In the rows, 128 means zero.
The rows of Y fall into a few groups, which share some directions, and each row is roughly a mix of its group's hidden directions.
Y (174 x 13):
[[119  96 127 100  98 159 159 161 120 102 149 117 137]
 [138 100 136 166 133 153 128 131  75 114 146 127 100]
 [ 97  78 120 127 117  94 142 126 141 142 149 124  92]
 [131  69 143 122 100  93 155 141 132 118 125 133 109]
 [145 114 157  98  79 121 121 106 124 128 157 159 119]
 [128  94 127 101 137 173 141 106 122 110 134 169 145]
 [126 156 137 161 138 102 169 106 163 111 113 146 117]
 [128 161  95 137  90 145 147  84 145 116 118 141 141]
 [ 93 163 119 151 122  93 134  93 114 147 124 150 148]
 [ 89 145 113 141  99 140 172 138 117 129 137 160 154]
 [131 149 124  96 127  85  79 115 144 104 122 126 146]
 [156 131 128 169 137 123 171 130  93 137 112 158 143]
 [112 107 110 120 119 109 181 145 141 129 170 150 117]
 [170  99 140 151 137 109 166 140  95 125 110 145 140]
 [129 109 133 177 115 121 142  89 132 165 142 107 109]
 [ 94 159 140 172 157 133 126 151 132 145 105 153 132]
 [138  93 148 127 135 175 134 161 139 123 152  94 131]
 [158 102 132  94 133 136 122 155 122 116 173 104 100]
 [117 142 151 120 129 140 176 121 136 104 141 156 174]
 [118 129 160 114 140 120 154 109 179 138 146 167 133]
 [118 166 127  97 132 149  95 151 136  89 125 157 139]
 [126 117 151 169 153 156 135  82 130 156 136 114 138]
 [135 124 143 162 123 149 139  96 109 141 125 152 183]
 [140 125 119  95 173 147 132 168 165 135 124 130 107]
 [155 106 175 120 137 133 121 135  98 123  79 135 132]
 [ 72 113 153 133 116 129 144 154 111 128 143  89 127]
 [133 167 106 158  87 122 115 129 150 119 167 141 119]
 [ 77 160 141 135 150 110 101 139 129 114 114  93 128]
 [100 111 136 160 159  89 128 145  88 126 129 111 144]
 [129 111 110 103 130 121  88 150 115 121  85 126  88]
 [159 139 138 171 112 102 169 106 107 110 120 138 132]
 [122 119 118  82  87 157 165 144 134 118 137 145 118]
 [133  78 146 117  90 137 146 122 152  96 151 116 131]
 [121 118 140  83 101 121 118 102 138  98 101 142 164]
 [118 124 146 146 152 127 119 133 169 141 120 139  68]
 [ 91 151 129 116 109 127  98 141 164 172 139 111 132]
 [127  93  91 132 122 140 168 104 128 146 116 141  90]
 [175 138 156 162 119 115 145 133 101 157 121 104 139]
 [136 149 120 115 161 131 132 155 156 147  92  82 128]
 [113 150  97 127 134  96 123 101 100 121 103  83 116]
 [105  91 145 135  94 119 139 113 119  97 158 139  92]
 [127 122 139 110 167 135 150 118 102 143  86  94 153]
 [139 154 118 105 140 118 144 125 124 144 137  85 183]
 [114 121 122 125 159 123 124 106 147 133 124 160  65]
 [129 157 174 150 122 133 107 125  93 155 123 158 112]
 [149 107 108 139  88 108 120 109 129 135 160 161  96]
 [170 144 101 132 104 137 134 164 119 119 131 164  99]
 [170 135 100 151 120 163 127 119 113 140 100 145  94]
 [111 136 108 176 125  98 178 132 133 115 131 137 144]
 [130 133  88 160  99  91 139 158 160 130 122 133 129]
 [135  99 155 125 141 135 173 142 143 143  97 165 111]
 [119  96 141 134  98 111 120 122 144  82 139  91 102]
 [148 145 101 135  87 114 137  76 140 127 113 143 148]
 [123 112 144 124 116 173 128 100 142  97 110 118 174]
 [132 156  99 152 102  97 100 112 116 108 151  97 139]
 [126 132 128 161 103 107  76 130 144 137 156 118  96]
 [173 130 137 151 129 110 133 119 109 146 126 184 113]
 [107 112 120 147 122  75 129 146  91 134 136 115 161]
 [140 123 125 134 138 129  97 112 184 110 102  94 110]
 [142 147 102 121 173  98 121 139 135 155 107  96 106]
 [156 131 110 110 124 145 151 115  99 139  85  96 157]
 [138 123 122 135 140 112 101 117  66 132 159 127 155]
 [ 89 106 131  94 109 136  92 106 137 141 112 101 151]
 [130 153 173 160 126  93 124 147 121 157 148 105 129]
 [104 134 141 115 126 117 191 156 133 131 105 137 153]
 [125 165 133 156 110  87 146 108 114 113 145 130 167]
 [107 128 101 109 144 117 106  95  93 175 117 135 125]
 [127 136 115 173 151 150 171 136 121 148 148 138  97]
 [117 116 114 121  93 121 125  99  78  92 147 138 143]
 [ 82 111 152 125 123 105 129 127 106 132  80 107 113]
 [138 122 107 170 130 173 143 124  89 114 130 111 106]
 [163 107 158  88 146 133  88 147 120 148 115 138 124]
 [107 106 144  80 149 102 132 143 147 141 133 142 167]
 [157 163 115 128 123 154 115 161 114 102 104 161 111]
 [ 67 111 142 126  97 147 134 137 129 143 101 106 139]
 [ 85 114 139 117  71 142 148 149 119 132 116 119 142]
 [152 111 107 133 117  74 128 132 101 140 166 132 110]
 [ 95 141 106 112 155 114 116 181 133 115 154 125 107]
 [133  85 121  79 155 144  93 125 124 130 106 130 126]
 [154 173 123 137 150  85 109 117 136 152 153 145 120]
 [124 141 193 136 133 130 155 104 113  98 125 116 136]
 [125 166 153 150 137 106 116 164 158 156 137 147 107]
 [139 139 108 127 170 141 122 162 154 123 142 129  78]
 [ 93 154 134 102 150 178 129 120 166 126 136 130 130]
 [141 115 165 159 132  96 134 169 133 104 104 104 125]
 [144 121 144 166 148 142 117 131 102 112 105 100  82]
 [116 151 130 127 176 123 133 165 170 145 127 113 105]
 [142 140 104 116 147  92 116  84 165 141 128 147 107]
 [113 142 127 149 159 111 119 135  94 151 137 166  87]
 [139 155 143 151 178  85 123 115 133 152 127 116 112]
 [144 126 110 108 107 165 150 124 181 122 116 139 102]
 [165 108 108 115 147 133  82 109 151  99 135 146 139]
 [113  91 107 135 127 131 174  92 144 153 154 130 121]
 [137  84 137 161 124 167 102 110 110 103 120 118 144]
 [ 93 132 145 166 121 122 150 125 106 157 123 133  81]
 [130 112 180 134 156 108 123 114  99 102 117  97 117]
 [111 137 141 101 133 135 152 136 168 145 138 178 152]
 [137 127 124  90 116 106 130 121 108 127  72  97 148]
 [138 115 158 164 133 125 143 129 104  94  79 135 142]
 [123 159 128 129  57 141 141 131 139 132 123 122 152]
 [181 115 106 112 116 139  93 102 141 115 151 119 111]
 [ 91 122 133 138 152 142 148 158 135 109  73 136 121]
 [121 132 143 137 128 140 168 144 105 156 129 176 162]
 [110 118 139 144 134 146 163 124 116 193 126 126 110]
 [123 106 132 151 155 154  91 108  98  93 110 114 143]
 [152 100 119 100 102 146  82 100 128 141 146 109 118]
 [120 125 130 120 146 125 117  86 108 152  95 165 164]
 [ 83 119  97 123 126 159 130 112 151 113 168 128 106]
 [153 106 144 111 125 107  88 148 124 112 112  78 122]
 [155  99 114 132 122 137 107 116  92 102 139 117 177]
 [105 115 160 124 104 142 147 174 115 142 162 104 135]
 [120 130  98 143 162 114 112  73 109 106 113 146 123]
 [ 91 153 154 112 165 120 167 141 112 138 119 119 151]
 [ 80 137 142 154 108 131 166 139 123 143  95 137 149]
 [148 145 124 167 111 100 122 149 127 156 168 102 112]
 [147 120 126 177 113 151 127 162  99 101 140 105 118]
 [122 154  78 175 133 143 138 122  96 140 134 132 136]
 [149 140 176 147 150 134 153 107  89 108 114 120 140]
 [115 141 157 114 103  78 134  82 119 129 139 139 139]
 [145 107 107 143 167  99 120 103 136 153 125 127  83]
 [138 138 111 104  88 109 148 127 105 121 141 106 177]
 [117 148 151 154 134  92 140 102 103 149  95 150 153]
 [117 104 129 111 164 147 114 132 107 125  73 127  99]
 [166 151 103 136  98 135  91 150 121 120 112 144  95]
 [176 131 122 129 123 131  83 132 144  99  95 142 110]
 [111 124 144 135 109 186 159 153 126 153 114 146 119]
 [144 135 130 164 130 153 175 166 125 105 138 151 132]
 [ 89 131 163 152 129 169 137 141  98 117 106 116 143]
 [106 102 158 117 122 135 161  90 169 111 122 112 134]
 [ 87 112 143 105 160 143 154 144 129 148  95 136 153]
 [123 106 147  97 111 103 148 108 152  89 160 125 150]
 [151 154 107 178 144 155 136 130 116 156 133 119  99]
 [169 159 128 142 103 134  92 135 137 143 144 165 146]
 [100 120 142 155 169  96 139 113  92 138 122 104 110]
 [134 142 117 152 109 111 107  97 114  82 103 154 151]
 [127 122 142 161 117 112 130 136 156 126 107 141  65]
 [124 169 162 141 175 148 124 100 131 107 142 136 132]
 [118 180 138 173 150 104 124 152 145 125 136 137 135]
 [143 122 115 157  91 103 111 140 141 144 170 130  93]
 [156 137 116 157 145 135 141 108 151  87  93 144 154]
 [165 112 107 121 151 123 114 107 142 145 104 150  80]
 [116 100  90  81 112 137 142  92 125 108 111 133 132]
 [118 105 117 116 154 103 179 161 113 149 139 110 116]
 [103 123 159 108 125 124 105 172  85 141 138 150 126]
 [ 75  95 145  98 132  88 120 127 132 143 130 124 123]
 [121 154 141 162  94 125  85 106 154 117 156 132 131]
 [145 124 173 134 139 150 134  99  81 101 136 112 125]
 [126 166 142 131 170 111 137 152 151 167 110 111 138]
 [142 142 118 146  73 139 141 140 144 173 131 145 112]
 [144 146 112 142 113 106 103 107 117 127 187 116 106]
 [136 156 104 133 157 147 103  99 150 152  92 151 118]
 [136 127 143 139  77 106 157 118 145 138 115 162  98]
 [118 165 101 138 154 129 108 138  88 143  92 113 113]
 [156 117 110 158 114 116 142 117 107 165 104 100  93]
 [146 106 133 110 179 146 131 132 101 155 102 101 138]
 [164 135 106 134 133 153 131 111 142 177 112 149 159]
 [166 127 107 125 143 121  81  86 122 100 132 141 130]
 [134  98 124 140 162 126 108 135 143 118 110  90  79]
 [133 152  82 121 102 161 121 123  88 139 102 136 137]
 [140 133 134 160 169 121  86 103 125 125  90 135 112]
 [129 128  93  98 119 131 119 110 130  82 157 141 165]
 [ 98 134 122 134 152 146  80 175 146 132 143 117 122]
 [171 140 126 108 133 141 145 134  96 130  76 122 147]
 [ 71 116 127 142 132 119 121 118 133 114  97 125  83]
 [100 136 109 158 117 130 154 154 164 135 146 170 122]
 [146 129 162 110 114 135 107 154 144 159  85 136  99]
 [137 111 153 151  93  86 174 137 120 139 137 129 119]
 [138  78 142 126 117 177 141 117 104 156 127 122 129]
 [147 119 139 157 100 135 128  84 111 117 110 138 174]
 [117 158 126 119 140 108 126 179 104 110  90 114 110]
 [149 149 133 113 152 168 151 114 124 125 131 137 182]
 [101 125 161 136 168  83  95 130 132 133 134 140 109]
 [152 123  89 100 112 103 127 132  86 123 160 150 134]
 [160 165 114 126 118 105  91  94 120 112 133  99 139]]
Here is one row from each group, named. Which group is each of the other rows in?
[157 152 134 169 131 103 139 116  88 148 101 147 131]	X
[140 107 160 133 132 169 149 150 124 154 152 124 167]	S
[109  90 157 115 137  87 150 125 127 147 144  98 150]	H
[125 122 140 137  86 157 128 141 102 122 155 177 142]	A

[130 108 137 173  94 161 128  92 143 151 115 140 123]	A
[117 137 113 139 134 122  77 162 126 121 125 125  77]	H
[136 145 132 129 147 124 116 100 191 134 100 106 139]	A
[ 99 118 150 127  68 138 123 145 110 135 152 111 150]	S
[127 116 142  76 123 159  93 154 139 141 113 101 130]	X
[121 126 131  99 176 118 110 163 117  96 143 144 102]	A
[177 102 126 101 127 137 106 123 133 119 169 100 115]	S
[122 156 109 143 100 101 132 139 152 129 186 121 135]	H
[ 98 134 133 166  91 102 149 107 129 130 136 148  92]	X
[112 160 117 153 178 107 144 132 121 146 154 142 102]	S
[162 118 107 102 127 148  68 109 130 138 118 117 137]	H
[161 158 132 179 145 146 138 140 112 157 145 116 119]	H
[148 126  92 131 121 144 168 116 166 104 152 156 133]	X
[115 155 161 106 160 123 118 154 117 110 117 110 171]	H
